(in the rows, 128 means zero)
Where one turn sends some rows of the set: a few examples, then the rows asked
k814: [130 106 143 142 100  90  97 144 140 131 104 144 155 150 103 123 126 123
 115  85 128 154 141 110 140 144 104 138 104 163 121 138  83  94 113 155
 116 141 125  96 140 100 112 151  96 106 158 116 107 105 113 112 140 127]
k259: [139 146 153 138 112 125 121 135  98 134 109 124 117  99 124 126  71 133
 155 138 127 133 133 110 123 125 124 138  99 131 127 108 140  91 126 149
 112 146 148 146 165  97 105 126 110  98 143 136  98 109 141 157 155 166]
k707: [122 110 133 140 106 104 120 149 112 150 113  73 131 126 141 124  91 124
 118 125 106 160 136 120 111 115 131 163 101 161 151 112 166 103 112 166
 125 140 149 124 167 109 121 147 107  80 135 162 107 112 112 128 129 183]
k629: [118 132 125 126 125 124 130 130 127 123 108 111 132 139 154 136 106 142
 107 133 135 151 118 115 172 128 130 139  96 126 140 121 144 136 129 120
 108 133 135 124 154 117 144 137 147  89 101 134 131 191 107 128 127  89]
k888: [125 122 118 132  86 119 144 161 160 127 103 141 125 122 165 111 123 152
  89 107 130 121 143 111 152 143 118 174  87 148 146 121 129  91 146 147
 113 104 156 100 132 122 159 120 119  94 145 133  88 101 139 113 116 131]
k597: [120 114 121 116 140 125 132 131 116 121 128 133 134 117  97 142 119 105
  90 135  83 124  91 112 170 113 119 107 120 140  97  99 123 147 161 146
  98 116 146 140 124 126 146 147 117  92 165 153 147  86 117 118 125 131]
k487: [144 129 104 120 138 152 124 109 123 116 118 145 134 151 156 131 115 106
 126 145 158 156 143 117 148 127 119 163 112 149 144 138 128 133 117 115
 135 147 129 138 142 106 134 137 160  94 127 126 129 160  89 121 129 119]
k963: [131  73 121 129  89 155 145  85 113 144 120 129 117 157 117 109 129 107
 102 142 113 121 102 129 120 127 124 135 123 146 159 140 132 130 134 153
 129 136 120 175 130 135 125 131 133  99 140 152 119  91 103 130 135 138]
k105: [105 113 160 124 105 112 134 129  90 137 132 148 115 136  99 128 124 123
  98 118 101 142 118 112 136 123 140  76 137 145 136 124 128 117 144 151
 101 131 159 113 121 103 140  95 127  84 150 145 101 110  69 103 139 168]
k474: [112  97 121 152 109 152 117 110 111 118 108 151 147 133 123 121 116 131
 111 119 111 115  96 116 125 129 113 116 108 156 124 167 126 142 118 142
  89 129 120 154 142 140 131 118 121  83 131 131 137 110  98 150 129 127]
k447: [126 137 124 141 135 117 122 141 139 125 123  64 134 123 120 132 120 122
  88 142 125 172  91 116 130 123 125 128 106 148 122 102 144 127 141 153
 120 118 159 137 182 117 150 168 127 104 128 156  94 136 128 144 124 160]
k326: [ 91 119 147 119  62 114 137 118 124 143 119 119 123 134  95 173 134 123
 121 139 122 133 123 122 160 128 122  79  77 100 146 121 125 126 177 136
 110 126 118 123 141 134 130 141  99  89 125 130 126 126 121 126 137 139]
k381: [117 108 127 113 114 106 133 131 155 146 113 142 136 126 124 124 122 163
  72 111 125 152 131 105 118 145 112 154  84 183 120 122 122 109 146 123
 116 118 169 122 124 122 164 118 158 112 129 109  97 110 133 120 156 148]
k596: [137 102 107 124  75  94 148 123 142 127 105 126 143 150 111 107 170 120
 103 110 124 141 156 130 137 134  90 151 116 152 140 100 114  99 118 152
 109 128 160 134 152 108 142 165 141 101 171 120 114 125 102 150 165 160]
k658: [116 115 153 166 105 114 142 113  76 105 114 115 105 130  80 115 125 109
 116 138  97  84 130 121 130 132 128  84  98 138 131 118 128 113 157 145
 121 127 167 121 141 130 141 124 132  86 140 143 109 124 118 129 139 141]
k183: [145 109 112 139 142 106 128 117 108 142 127 155 119 119 114 144 122  89
  75 128 135 160 139 132 167 118 139 172 114 119 162 138 120 128 139 156
 116 151 174 118 133 124 145 145 153  87 128 172  94 135 102 132 164 117]
k429: [109 128 127 147 139 106 129 125 136 126 103 129 126  89  92 152 107 132
  93 131 118 138 144 129 146 121 123 157 112 128 157 112 127 146 125 151
  54 112 153 114 150 106 136 146 154 112 140 166  99 150 111 132 130 104]
k895: [114 112 126 123 146 119 148 141 116 107 145 117 110 114 101 134 101 108
 114 101 128 157 177 120 135 142 146 152 105 112 134 126 134 129 130 171
  91 136 133  93 144 110 119 134 123 108 155 174 121 138 120 107  97 134]
k964: [117  84 155 101  68 145 145 105 129 132 137 101 112 135 108 146 167 115
 100 133 118 143 120 105 133 136 128 107 113 129 160 118 111 140 170 149
 130 120 117 154 148 111 132 132 105 114 153 154 117 104  99 125 138 162]
k366: [128 120 145 129 143 117 139 136 100 149 122 129 123 139  65 121  91 117
 109 151 125 162 183 118 146 136 118 160 106  92 136 120 127 105 154 153
 117 130 147 126 138 114  93 119 143 104 140 138 147 136 116 121 126 139]
k901: [114  99 150 111 109 135 138 119 100 144 137 112 108 124 151 155 106 126
 122 147 136 150 167 124 146 120 114 150 107 122 172  99 144  97 146 123
 125 125 121 159 149  94 112 149 137 121 137 133 116 166 127 102 131 127]
k220: [120 144 103 114 101 136 164 118 113 149 123 159 119 136  98 134 119 101
 106 136  95 122 123 113 160 132 102 105 143 121 139 111 138 115 154 144
 104 114 159 131 116 109 122 128 105  69 169 155  97  94  95 129 134 136]
k509: [118 120 156 104  99 107 132 149 149 146 103 123 133 107 141 114 145 126
 118 129 111 139 156 105 125 146 126 158 111 130 115 118 107  83 150 115
 125 108 133 107 123 156 146 120 123 142 167 129 125 139 106 137 140 170]
k554: [145  83 139 128  82  97 122 138 140 152 120 126 119 144 105 106 162 138
 114  95 152 167 101 100 162 127 140 116 118 138 108  87 112  96 146 167
 113 125 148  95 143 136 126 156 136 116 141 128 140 132 115 121 149 149]
k62: [143  88 139 130  86  95 155 145 121 112 126 118 145 130 127  87 119 146
 110 107 110 134  95 153 150 149 125 144 108 152 112 106 105  97 117 160
  87 129 126 128 134 117 136 160 131 104 150 132 101 126 150 132 161 110]
k165: [148 101 145 104 121 164 113 122 117 125 134 141 103 125 145 130 112 132
 125 142 154 150 130  91 137 113 133 158 124 151 143 108 108 109 140 136
 113 129 111 150 146  96 108 128 141 128 115 144 131 160  99 114 130 121]
k82: [ 96 134 127 143  83 121 133 122 110 113 118 145 142 136 135 154 133 121
 120 115 120 132 125 132 162 124 130  99  79 125 130 174 141 129 130 137
 107 144 112 111 149 148 146 130 101  57 140 129 134 111 102 130 123 134]
k800: [160 157 141 124 119 114 104 132 123 133 128 146 123 116 129 144  96 140
 142 137 136 185 112 110 154 118 159 127  98 124 106 123 111 105 125 135
 128 146 127 140 146 105 138 116 125 108 161 146  98 107  99 135 141 171]
k857: [ 90 116 137 115 117 116 123 145 118 131 124 109 107 142 159 164 124 120
 107 116 135 160 161  96 142 119 120 137  97 133 161 115 130 123 136 141
 118 155 129 117 181  87 145 156 113 101 116 138 129 170 107 117 126 113]
k925: [102 108 142 136 113 103 115 175 152 148  92 147 131 123 146 123 114 112
 124 134 142 121 136 123 136 137 113 145  99 118 123 106 117 101 162 146
 116 112 139  99 131 132 161 140 126 143 149 106 120 101 145 110 123 145]
k860: [154 124 133 125 146 142 142 147  88 122 139 128 122 113 103 135 138 137
  99 135 123 172 150  88 157 136 146 160 129 116 141 132  91 125 160 155
 109 117 154 128 147 117 127 107 156  94 140 161 136 141 107 150 171 133]
k260: [126 126 136 107 105 117 158 131 140 147 124 137  96 135 123  95 142 117
  96 131 128 140 132 101 110 142 122 158 100 153 102 122 110  80 146 120
 139 142 148 107 124 157 159 138 133 125 131 130 106 126 142 138 157 133]
k190: [132 100 113 145 111 102 117 116 103 121 105 103 124 136  96 140 125 104
 106 129  62 105 143 111 149 117 129 129  90 150 133 122 113 123 144 145
 135 127 151 114 128 142 140 134 107  70 166 173 146 110  80 115 119 145]
k293: [159 171  91 136 105 113 115 116 154 151 111 111 121 150 109 144 111 120
 113 154 135 176 107 114 153 124 130 135  95 121 125 112 112 108 139 133
 141 119 147 134 151 128 138 148 115  95 143 163  74 139 100 153 124 149]
k989: [139 142 146 160  90 114 144 112 124 129 109 117 145 130 115 113 158 145
 128 111 146 146 143 123 176 149 119 121 100 127 128 115 120  87 133 131
 135 101 136 111 136 135 106 157 132 107 184 108 105 124 147 115 140 126]

k293 goes to k259
k901 goes to k629
k381 goes to k509
And these:
k895 goes to k183
k658 goes to k597
k989 goes to k62
k326 goes to k474

